Here are some points, each followed by its number:
"1.5 -0.4 -1.2 -0.9 0.9 -0.6 1.1 0.8 -0.9 -1.4 -0.4 0.9" 0
"0.5 -1.1 -0.5 -0.6 -1.4 -0.9 1.6 0.7 -0.7 -1.8 -0.1 1.6" 1
"0.6 2.4 0.2 -0.6 -0.3 -0.3 0.7 0.6 -0.6 0.7 0.1 -1.6" 2
"-0.3 2.2 0.4 -0.7 0.3 -0.6 0.0 0.5 -1.2 -0.9 -0.5 -1.3" 3
"-0.9 -0.6 0.2 0.7 1.1 -0.3 1.6 1.0 -0.5 0.5 0.1 2.9" 4
"0.2 -0.3 0.3 -1.0 -0.7 0.0 1.3 0.8 2.6 0.7 -0.3 -1.8" 5
"1.3 -0.1 0.6 -0.8 0.3 -0.2 -3.6 -0.3 1.6 -0.4 -0.1 -0.9" 6
"0.8 -1.0 -0.7 -0.8 -1.3 -0.9 1.6 0.5 -1.0 -1.4 -0.5 1.7" 7
"-0.5 1.5 -0.8 0.4 0.4 -0.5 -2.7 0.6 -0.6 -0.7 0.0 1.9" 8
"-3.4 -0.8 0.0 -0.2 -1.0 -0.6 0.7 0.0 -0.3 0.4 -0.1 -1.3" 9
"-0.1 -0.6 -1.9 -0.8 0.6 -0.9 1.8 1.0 -0.9 0.1 -0.4 -1.3" 10
"1.7 1.5 1.3 0.2 1.4 0.0 0.0 0.2 -0.9 1.3 1.3 -1.3" 11
"0.9 -0.3 0.3 -1.1 0.0 -0.3 1.4 0.6 -0.9 -1.4 -0.6 2.3" 12
"-0.5 -0.5 1.1 1.9 1.4 0.1 0.0 0.1 -0.9 1.1 0.5 3.0" 13
"1.2 -0.8 -1.5 -1.1 0.6 -0.6 1.0 0.9 -0.9 -0.8 -0.4 1.9" 14
"-0.3 -0.6 -1.6 2.1 -0.9 -0.6 1.0 0.5 -0.2 -1.7 0.2 -1.2" 15
"1.1 0.7 0.5 -1.1 0.5 0.3 -1.9 1.1 -0.6 -0.9 -0.5 2.6" 16
"0.5 -0.3 0.4 -0.7 0.0 -0.4 -1.5 -3.4 0.5 0.6 0.2 -0.7" 17
"-3.2 -0.7 0.3 -0.1 -0.2 -0.7 0.9 0.3 -0.1 -0.6 -0.2 1.4" 18
"1.0 -0.7 0.6 -0.1 -0.5 -0.3 -2.3 -3.1 0.6 0.5 0.1 -1.0" 19
"1.2 0.8 0.0 -0.7 -0.8 1.9 0.1 0.7 -1.2 0.4 0.8 -2.1" 20
"-3.5 -0.7 0.5 0.2 -0.7 -0.7 0.8 0.3 -0.6 0.2 0.0 -1.1" 21
"1.5 -1.1 -0.7 -1.0 -0.4 -0.7 0.7 0.4 -0.6 -0.6 -0.7 2.7" 22
"0.9 -0.7 0.6 -0.5 -0.8 -0.3 -1.1 -3.1 1.1 0.6 0.2 -1.4" 23
"0.2 -0.4 -0.6 1.6 -1.0 0.7 0.6 -1.6 1.7 0.5 -0.2 -2.0" 24
"-1.1 1.2 -0.7 -1.0 0.4 -1.1 0.9 0.9 -0.4 -1.4 -0.1 0.2" 25
"1.8 -0.6 -0.2 3.3 0.2 0.9 -0.2 0.1 -1.1 1.4 0.7 -1.0" 26
"-0.9 -1.0 1.1 -1.0 -0.4 0.5 0.5 -0.9 -0.3 0.8 1.2 3.1" 27
"-0.8 -0.7 0.1 0.4 1.3 -0.3 1.1 0.9 -0.5 0.8 0.2 3.3" 28
"-0.4 0.2 1.0 -0.6 0.5 -0.7 0.8 0.4 -0.7 -0.7 -0.5 3.1" 29
"-0.8 -0.6 -0.5 -1.0 -0.5 -1.2 -1.2 0.7 -0.6 -0.5 -0.4 3.3" 30
"2.1 -0.2 0.6 -1.0 1.1 0.9 -1.2 -0.3 0.3 -0.8 -0.4 2.3" 31
"0.8 -0.6 0.9 -1.5 -0.2 0.8 0.6 0.8 2.7 1.8 -0.2 -0.9" 32
"-1.6 1.5 0.4 -1.1 -0.7 -0.7 0.4 0.5 -0.7 -1.4 -0.4 0.8" 33
"-0.9 1.7 -0.5 0.4 -0.2 -0.3 0.4 -0.3 1.0 -0.6 -0.1 -2.0" 34
"1.0 -0.4 0.5 -0.3 -0.6 -0.3 -3.6 -1.9 0.4 0.4 0.1 -1.3" 35
"1.3 -0.5 0.8 0.6 0.4 0.4 -4.1 -1.0 0.9 0.5 0.2 -0.6" 36
"1.5 -0.8 -0.8 1.7 -0.7 2.0 0.8 0.4 -1.1 0.8 0.1 -1.8" 37
"-0.5 -0.4 0.8 2.0 1.1 0.2 -3.3 -1.5 -0.4 0.6 0.5 1.4" 38
"1.5 2.4 0.4 0.0 0.6 0.9 -0.1 1.1 -0.1 0.7 0.5 -0.8" 39
"-3.8 -0.2 0.7 0.4 -0.1 0.1 -0.5 -0.2 -0.2 0.8 -0.2 -1.1" 40
"-0.6 -0.7 -0.4 -0.6 -1.2 0.0 0.6 0.2 3.1 0.5 -0.2 -1.5" 41
"-2.5 -1.3 0.6 0.0 0.4 -0.4 1.5 -0.1 -0.1 0.7 0.5 2.2" 42
"-2.5 -0.8 -0.1 0.2 -0.7 -0.7 1.4 0.5 1.9 0.2 -0.5 -0.8" 43
"-0.9 -0.5 0.8 -0.2 1.1 -0.2 0.7 0.4 -0.4 0.1 0.1 3.4" 44
"1.0 -0.6 0.8 -0.6 -0.5 -0.3 -0.4 -2.9 1.2 0.8 0.3 -1.4" 45
"-3.7 -0.5 0.7 0.2 0.0 -0.1 0.4 0.9 -0.9 0.7 -0.4 -0.4" 46
"1.0 1.7 0.1 -0.9 1.1 -0.1 0.1 1.3 -1.2 -1.2 -0.3 0.3" 47
"0.5 1.5 -0.3 2.8 0.6 1.3 -0.9 0.0 1.1 0.2 -0.4 -0.2" 48
"1.9 -0.3 -0.5 2.9 0.5 1.8 -0.1 0.5 -0.8 1.0 0.4 -0.7" 49
"-3.6 -0.5 0.3 -0.4 -0.6 -0.5 0.4 0.1 -0.4 0.6 -0.2 -1.1" 50
"0.6 0.6 0.2 0.7 -0.2 0.3 -0.4 -0.8 2.6 -0.2 -0.5 -2.0" 51
"1.1 0.1 -1.3 1.5 0.2 1.7 -0.1 -0.4 2.3 0.7 -0.1 -0.4" 52
"-2.2 -0.3 0.5 0.3 1.5 -1.1 1.6 0.2 -1.0 0.2 1.3 0.4" 53
"-0.9 0.9 0.2 -0.8 -0.5 -0.9 1.1 0.8 -0.7 -2.0 -0.1 1.1" 54
"1.3 -0.4 1.0 -0.1 -0.1 0.1 -4.2 -1.2 0.4 0.8 -0.1 -0.6" 55
Which two points above are nearest to each new point? Their numbers follow each, nearest first.
"0.1 1.3 0.2 0.7 -1.2 0.9 -0.4 -0.7 1.8 -0.5 -0.5 -1.8" 51 34
"0.5 1.2 -0.1 0.0 -0.7 0.0 -3.6 0.4 -0.6 -1.3 0.0 0.5" 8 16
"0.8 1.9 0.8 -0.9 0.3 0.0 -0.5 1.0 0.0 -1.8 -0.4 0.9" 47 16
"-0.6 -0.4 -2.3 1.1 -0.7 -0.3 1.3 0.6 -0.8 -0.2 -0.1 -1.8" 15 10
"1.6 -0.6 -2.7 0.6 -0.1 0.8 0.7 1.1 -0.3 1.0 0.0 -1.0" 37 10
"2.0 -1.1 -0.6 1.3 -0.9 2.4 0.4 0.6 -0.6 1.1 -0.1 -1.6" 37 49
"1.3 -0.5 -0.8 -0.1 2.5 -0.6 1.0 0.7 -1.6 0.8 0.2 -0.8" 10 0
"1.4 -0.3 0.0 0.0 -0.2 -0.4 -3.9 0.1 1.4 -0.7 -0.2 -1.1" 6 36
"-0.7 1.3 -0.9 0.7 -0.6 0.1 0.4 0.0 1.9 -0.7 -0.4 -1.4" 34 51
"-0.1 0.2 0.5 3.7 0.4 0.6 0.9 0.0 0.5 0.4 -0.4 -0.2" 48 49
"1.2 2.5 0.8 -0.4 0.5 0.5 0.0 0.8 -0.7 0.5 0.5 -1.1" 39 2
"1.1 1.2 0.7 1.7 1.8 0.3 -2.0 -0.9 1.2 0.1 -0.3 -0.1" 48 36
"1.8 1.3 1.0 -0.4 0.8 -0.5 -1.6 -0.3 -1.3 -1.4 -0.6 0.4" 47 16
"0.6 -0.5 -0.6 2.8 -0.3 0.2 1.2 0.2 -1.0 0.4 1.9 -1.1" 26 49
"0.9 -0.2 -0.4 1.5 -1.2 0.5 0.3 -2.1 1.0 -0.6 -0.2 -1.7" 24 51
"0.3 -0.7 -0.4 1.5 -0.8 0.4 1.1 -1.6 2.4 0.3 -0.4 -0.8" 24 51
"2.4 -1.1 -1.1 -0.5 -0.6 0.3 0.6 0.3 -0.8 -0.7 -0.3 2.2" 22 14
"-2.2 0.4 0.7 0.2 1.3 0.2 1.0 0.7 2.0 1.0 -0.3 0.0" 43 46
"0.7 -0.3 -1.8 2.5 0.0 -0.5 0.9 0.7 -1.1 -0.4 0.3 -1.5" 15 37
"-1.9 0.2 0.1 -0.8 -0.1 -0.5 1.1 0.7 2.3 0.4 -0.4 -1.1" 43 41
"1.1 -0.4 1.1 -0.1 -0.5 -0.2 -3.4 -2.1 0.6 0.5 0.1 -1.2" 35 55
"1.7 -0.9 -0.3 0.5 -1.1 2.2 1.1 0.4 -1.1 0.3 0.5 -1.8" 37 20
"0.6 1.0 0.7 -1.3 0.7 -0.1 -1.5 0.7 0.3 -1.8 -0.5 1.9" 16 31
"1.7 1.8 1.2 0.2 1.0 0.3 0.4 0.5 -0.9 1.1 0.7 -1.3" 11 39
"0.7 0.6 0.0 0.2 -0.8 1.2 0.1 -1.0 2.2 -0.1 -0.3 -1.8" 51 24
"-3.3 -0.5 0.5 0.2 0.1 -0.5 1.3 -0.1 -0.6 -0.1 0.7 0.8" 18 42
"-0.1 2.0 0.5 -0.8 -0.8 -0.4 -2.6 0.6 -0.5 -0.9 -0.5 -0.9" 3 8
"0.6 -0.4 -0.7 1.7 -1.2 1.7 0.3 -0.7 -0.9 -0.2 0.7 -2.3" 37 24
"1.5 -0.9 -0.6 2.5 -1.3 1.7 -0.3 -0.5 -0.5 -0.2 0.5 -1.8" 37 49
"0.3 -0.6 -1.7 -0.1 1.3 -0.8 1.9 0.8 -0.7 -0.1 -0.1 -1.2" 10 0
"0.1 -0.3 -2.3 1.5 -0.8 -0.3 0.7 0.5 1.5 -0.7 -0.6 -1.2" 15 24
"1.1 1.0 0.7 -1.1 0.4 0.5 0.5 0.7 -1.0 1.3 2.5 -1.0" 11 20
"-0.9 2.2 0.3 -0.7 -0.6 -0.6 0.2 0.4 -0.8 -0.4 -0.3 -1.5" 3 2
"0.9 0.1 0.2 -0.4 -0.3 -0.9 -3.0 -0.5 1.3 -1.0 -0.2 -2.0" 6 35
"1.3 -0.8 -0.1 -1.5 -0.4 0.2 1.0 1.2 -0.3 -1.7 -0.4 1.9" 12 22
"-2.5 -0.4 0.2 0.2 0.8 -0.6 1.9 0.5 -1.2 0.0 0.5 -0.8" 53 21
"-1.4 -0.5 0.0 0.4 1.1 -0.8 2.0 0.8 -1.0 0.0 0.6 1.9" 4 53
"1.6 -0.7 0.8 -0.4 -0.4 -0.5 -3.5 -0.6 1.6 -0.4 -0.4 -1.2" 6 35
"-1.5 0.5 1.2 -1.7 -0.5 -0.2 -1.0 -0.9 1.9 -0.4 -0.2 1.3" 33 18
"0.8 -0.2 0.4 -1.6 0.3 -0.3 0.9 0.5 -0.8 -1.3 -0.6 2.3" 12 29
"1.4 -0.6 -0.6 -1.0 0.0 -0.3 0.6 0.8 -0.6 -0.4 -0.4 3.1" 22 14
"0.5 0.9 0.2 -0.8 -0.1 1.1 1.3 0.6 -0.3 0.7 2.4 -1.2" 20 2
"1.5 -0.7 -0.9 1.8 -0.5 2.2 0.7 0.5 -1.2 1.2 0.1 -1.4" 37 49
"-0.4 0.3 -1.7 -0.5 1.4 -1.1 1.1 0.7 -0.8 -0.1 0.0 -1.5" 10 25
"0.8 -0.8 -1.7 1.3 -0.9 1.8 1.1 0.3 -0.2 0.2 0.8 -1.7" 37 49
"2.1 1.1 0.8 1.4 1.7 0.6 0.5 0.8 -0.5 1.0 1.0 -0.8" 11 39
"-1.0 1.6 -1.1 -0.1 -0.6 0.1 -0.1 0.3 1.8 -0.3 -0.1 -1.2" 34 51
"2.0 -0.1 -0.1 -0.7 0.7 0.7 -1.8 -1.1 0.9 -0.5 -0.2 2.2" 31 16
"-1.7 0.3 -0.6 1.9 -0.2 -0.4 1.1 -0.9 0.5 -0.3 -0.2 -1.6" 34 24
"0.6 0.9 0.5 -0.8 -0.2 0.7 0.9 0.0 -0.7 0.6 2.4 -1.8" 20 11
"0.6 0.3 -0.4 -0.3 2.4 -0.3 1.2 0.8 -1.3 0.6 0.0 -1.3" 10 11
"0.9 1.8 0.2 -0.2 0.3 0.5 0.7 0.4 -1.2 0.8 0.2 -2.1" 2 39
"-1.6 2.0 0.1 -0.3 -0.3 -0.1 0.5 -0.7 -0.3 0.5 -0.2 -1.5" 34 2
"2.1 -0.8 0.8 -1.4 0.6 0.3 -0.7 -0.6 0.2 -1.7 0.1 1.8" 31 16
"0.6 -1.2 0.7 2.4 0.6 0.4 -0.1 0.2 -0.7 0.9 0.4 3.3" 13 28
"0.5 -0.1 -0.3 0.3 0.2 0.3 -1.0 -3.4 0.1 -0.3 0.4 -0.1" 17 19
"0.0 -0.1 -1.5 -0.7 1.7 -0.1 1.4 1.0 -0.9 1.2 -0.8 -0.9" 10 0
"-2.9 -0.1 0.0 -0.2 0.2 -0.3 1.2 0.5 -0.5 -0.3 0.8 1.4" 18 42
"0.0 -0.4 -2.1 -0.4 -0.3 0.2 1.1 0.8 -1.7 0.8 -0.5 -1.8" 10 37
"-0.8 -0.1 -0.4 -0.1 -0.8 -0.3 0.9 -0.2 2.6 0.2 -0.1 -1.9" 41 5
"0.0 -0.3 -0.1 -1.1 -0.8 -0.3 -0.7 0.0 3.2 0.7 0.1 -1.8" 41 5
"0.0 0.3 -0.7 2.2 -0.8 0.7 0.0 -1.8 0.9 -0.2 -0.4 -1.7" 24 51
"1.1 -0.2 0.8 0.0 -0.1 0.2 -2.6 -2.9 0.5 0.7 0.2 -0.8" 19 17
